Here are some numbered points:
[ 26  54   9  22 -47  20  14  -2 -60  -8 -12 -12 -22   9  14  -4 -17 -35
  30 -26 -10   6 -14 -61] 0
[ 10 -59   1  -4 -34  20  11  22  53  -8 -17 -13 -24   5  29 -29  19  82
  56 -14 -21   5 -17  54] 1
[ 22  44   6   4  52   1  12 -48 -35   5  15 -16 -24  -2 -41  39 -22 -31
  -6 -21   3 -15  -2 -25] 2
[  8 -49 -77 -36  62 -57  38  41  11  -4  64 -15  84  13  35 -53 -34  -6
   9  43  52 -20  48 -41] 3
[  9  44   5   0 -33  -5  11  27 -50   2  13 -16 -27  -3  33 -37   2   5
   0 -11  -6  -8  -8 -30] 4
[-20  16 -14 -41  -6  57 -13  13  21   0 -27  75  -7 -30 -13 -36  49 -40
 -88  12   1 -31  41  50] 5
[  6 -51 -76 -33  56 -63  38  42  12  -1  67  -8  87  10  39 -49 -38 -14
   7  41  53 -24  48 -61] 6
[  0  -6  27 -30 -21 -14 -30  17  34  -4 -25  -4  29 -12   1  13  -2 -30
 -40   8   0  75 -12  28] 7
[ 35  49  13  25  76  24  17 -78 -50  -8 -10  -6 -24  10 -65  78 -37 -20
  21 -29  -4   4 -13 -56] 8
[-14  -2 -10 -34 -14  44  -9  12  27  -4 -24  49 -13 -22  -4 -28  48  12
 -51   6  -6 -18  30  50] 9
[ 36  53  14  28 -48  19  17 -80 -52 -13  -9  -7 -26  13 -64 -47 -25 -30
  26 -27  -8   4 -15 -58] 10
[-22  18 -13 -42  -6  58 -12  11  20   0 -27  34  -7 -29 -12 -36  50 -40
 -72  13   4 -31  44  51] 11
[-27 -34  40 -33  23  -2 -20   5  -3  63 -12  45  28 -49  15  39   3 -20
 -11  19  27  36  21 -27] 12
[-44   5  11  39 -24 -36  22  12   8   4  -7  30 -20 -18  10  38  31 -26
 -28  14  17  23   8  50] 13
[ 16 -15 -50   3  19  52  -1  -7 -53  -5 -35   4  -8  -3 -72  30 -23  37
  43  14  10 -28  -2 -40] 14
[-19   4 -25 -32  20  -6   3  14 -25  20  30 -19 -12 -27 -35  -1  16  80
 -23  20  11  41  14  11] 15
[ 13 -50 -81 -37  60 -58  37  37  11  -1  62 -10  89   6  34 -42 -33 -13
  12  44  57 -27  51 -43] 16
[-10 -43  12  14   4  -7  -1   6  19   8  10  14 -17   7  17 -26  45  52
 -52   7 -13  -5 -12  18] 17
[ -4  -2  32 -38 -15 -11 -37  14  34  -2 -29  -6  26 -13  -5  13   9 -33
 -40  11   2  72 -13  32] 18
[-20   0  33 -20 -12 -13 -32  12 -19  17 -33  46  -8 -42 -17  34   2 -22
  -8  -6  10  43   5 -31] 19
[-38 -45 -78 -20 -16 -47 -34 -85  21   3  69 -42 -19  14  42 -42  12 -15
  57  37  -5 -44   7  35] 20
[-40 -14  44  74  62 -52 -13 -14   3  43  74  73  -5  38  21  77  41  10
 -37  39  13 -30   1 -55] 21
[-18   8  27  57  30 -31  -5 -40 -24  23  46  47 -11  27 -12 -50  21  -7
 -15  13   3 -15  -7 -59] 22
[  6 -57  -2 -14 -27  15   6  16  38  -6 -21 -17 -22   3  18 -18  40  76
 -60  -7 -21   6 -17  57] 23
[ 15  11  26 -37 -25  -3 -28  23  50 -18 -21 -45  38  14 -12 -17   7 -42
 -47  14  -7  77 -26  54] 24
[ 27 -53 -24 -25  78  -2   3  26  63 -26 -10 -22  52  14   9  80   8 -36
  45 -12 -25  -6 -28  41] 25
[-36 -46 -79 -22 -16 -44 -31 -82  11   7  78 -39 -24  14  44 -44  10 -11
  59  38 -12 -42   5  38] 26
[ 22  60   3  13 -40  18  13  33  58  -5 -11 -13 -32   8  46 -38   2 -44
  45 -25 -90   9 -13 -67] 27
[-27 -24   9  33  61 -49   0   6   2  27  70  46  28  29  26  33  18   4
 -25  41  27 -29   9 -50] 28
New points follow, each followed by the numbers of its five nearest points above, nearest first.
[ 38  47  11  31  72  26  21 -74 -41 -10 -18  -3 -28   8 -52  75 -46 -22
  14 -28   0   0  -8 -53] 8 2 14 10 0
[-41 -16  23  -8  -7 -47  -7   6  -1  10  -3  63 -16  16  19  72  35  -7
   9  24  12  -9  -3  24] 13 19 12 28 17
[ 10 -52   0  -5 -32  14   6  20  46  -4 -22 -18 -25   4  29 -23  28  80
 -72  -4 -20   3 -17  49] 23 17 1 9 15
[  4  26 -20   6 -38  -3  -5  -1 -38  -4  15 -17 -28  14  49 -42  -4 -25
  -3  -1 -10  -8  -8 -34] 4 0 22 27 10
[-44 -13  53  66  62 -45 -17 -12   2  41  72  74  -1  40  21  73  42  13
 -42  41  15 -31  -7 -53] 21 28 22 17 12
[ 11 -54 -48  -3  22 -33   0  33 -11  -6 -38   4 -14  -5 -31  31 -16  35
  46  18  15 -26   5  -4] 14 15 19 17 1
[ 15  64   4   4 -33  21  10  34  55  -7 -17 -13 -25   7  42 -33  10  83
  50 -23 -21   9 -14  61] 1 23 4 17 9
[-38   1   7  35 -25 -10  -5  -1  11  -5 -41  61 -19 -10   0  35  -3 -28
 -22  17  14 -11  14  54] 13 19 9 7 18
[ 41  50   9  24  80  25  15 -75 -45  -6 -13  -9 -29  11 -57  74 -44 -24
  22 -33   1   3 -13 -56] 8 2 14 10 0
[ 38  46  17  32  75  23  12 -75 -48 -10 -13  -8 -27  13 -54  74 -43 -26
  15 -32  -3   0 -12 -53] 8 2 14 10 0
[ 38  52   9  29  79  26  19 -79 -54 -12 -12  -5 -22   9 -67  73 -34 -27
  23 -31  -3   3 -12 -59] 8 2 14 10 0
[  6  29  20   2 -30   7  -5 -57 -43  -1 -25  19 -14  21 -45 -49  -8 -28
  10 -18  -3  24  -7 -31] 10 0 4 2 22
[-44   0   7  38 -30  -4  -6  13  17  -5 -40  63 -20 -13   5  35  37 -15
 -27  18  -6  -8  21  50] 13 9 19 17 11
[ 18  63   5   4 -33  12  11  30  51  -1 -14 -14 -58   5  38 -32  12  86
  46 -18 -21   3 -14  56] 1 4 23 17 9
[ 31  50   7  21 -51  20  16 -88 -60 -11 -11  -3 -25   8 -68 -50 -20 -37
  30 -25  -9   9 -24 -61] 10 0 2 4 8
[ 24 -56 -18 -17  41   2   8  27  56 -19 -14 -18  26  10  -8  42  13   0
  48 -11 -24   7 -25  42] 25 1 7 18 17
[  2 -56  -2 -11 -26  11   8  13  37  -5 -19 -17 -25   4  18 -16  44  71
 -64 -11 -28   8 -13  50] 23 17 1 9 15
[ 23  59   5  11 -39  16  11  28  63  -4 -16 -12 -28   4  47 -38   1 -44
  44 -20 -14   8 -15 -61] 27 0 4 10 7
[ 16  21 -19   3  -9  -5   4  36  23  -6 -25  -2 -19   4  11  -3  -8  81
  45  -5  -3  -7  -7  31] 1 4 15 17 23
[ 22  59   5  11 -44  20  13  35  65  -4 -14 -10 -28   8  53 -38  -3 -40
  39 -20 -17   7 -19 -65] 27 0 4 7 19
[ 21  64   4   5 -40  16  12  34  58  -9 -15 -15 -26   5  45 -34  -1 -41
  41 -23 -15  10 -16 -74] 27 0 4 10 19
[ 10 -61  -1  -5 -28  12  11  15  38  -6 -20 -12 -24  12  22 -27  29  76
 -72 -13 -21   6 -16  56] 23 17 1 9 15
[-47 -15  45  72  62 -48 -14 -11  -1  38  75  75  -4  38  26  74  42  11
 -42  34  13 -24  -3 -56] 21 28 22 17 13
[-38 -36  45 -28  -7 -54 -36  39   0   5  79 -44 -25  12  31 -36  30 -25
 -63  30  14 -36   5  33] 17 4 13 28 18
[ 30  58  10  21 -13  29  15   1 -56   2 -15 -15  14   1   7  -5 -22 -41
  31 -20  -4   1 -10 -50] 0 4 10 2 19
[ 27 -49 -22 -20 -51  -4   6  91  62 -22 -16 -19 -10  17   8 -48   5 -38
  46 -10 -25 -10 -32  44] 1 24 23 7 27
[ 13 -62   1  -5 -33  11  10  22  34  -8 -15 -10 -29   6  28 -25  28  76
  59 -10 -28  22 -17  51] 1 23 17 9 15
[-21  10  16  59   1 -15   4 -17  -7  -3 -28  34 -23   6  -5  71   9 -17
  -3   3  12   0  -2  18] 13 19 2 17 7
[  3 -62  -1  -7 -33  14   8  15  43  -3 -20 -17 -20   4  24 -21  34  78
 -68 -16 -27  11 -19  45] 23 17 1 9 15
[ 22  -4 -21 -19 -50   1   6  22  58 -20 -15 -20  33   9  11 -42  15   2
  49  -9 -24  -7 -27  44] 1 24 23 7 18
[ 15 -59  21   0 -33  11  10  21  44  -5 -17 -14 -24   0  31 -24  19  82
  52 -19 -22   5 -16  54] 1 23 17 9 15
[ 24 -41 -35 -30 -47  -7   0  23 -66 -23 -19 -24  59   5   3 -48  15 -39
  52  -9 -24  -6 -31  41] 4 0 7 1 24
[ 38  46  16  30  77  24  10 -75 -49  -9 -13  -9 -28  13 -54  77 -38 -26
  19 -32  -7   1 -13 -55] 8 2 14 10 0
[-18   9  29  54  31 -27  -6   2 -33  23  46  48 -13  14 -14 -44  34  -9
 -14  15  -1 -16  -6 -62] 22 28 4 17 21
[ 20  56   7  12 -43  17  14  36  58  -8  -9  -9 -22  10  51 -39  -6 -42
  40 -22 -14   9 -17 -66] 27 0 4 7 10
[ 36  55  11  19 -43  21  14 -85 -60  -8 -10  -7 -23   9 -70 -48 -20 -39
  28 -26  -8   2 -13 -65] 10 0 2 4 8
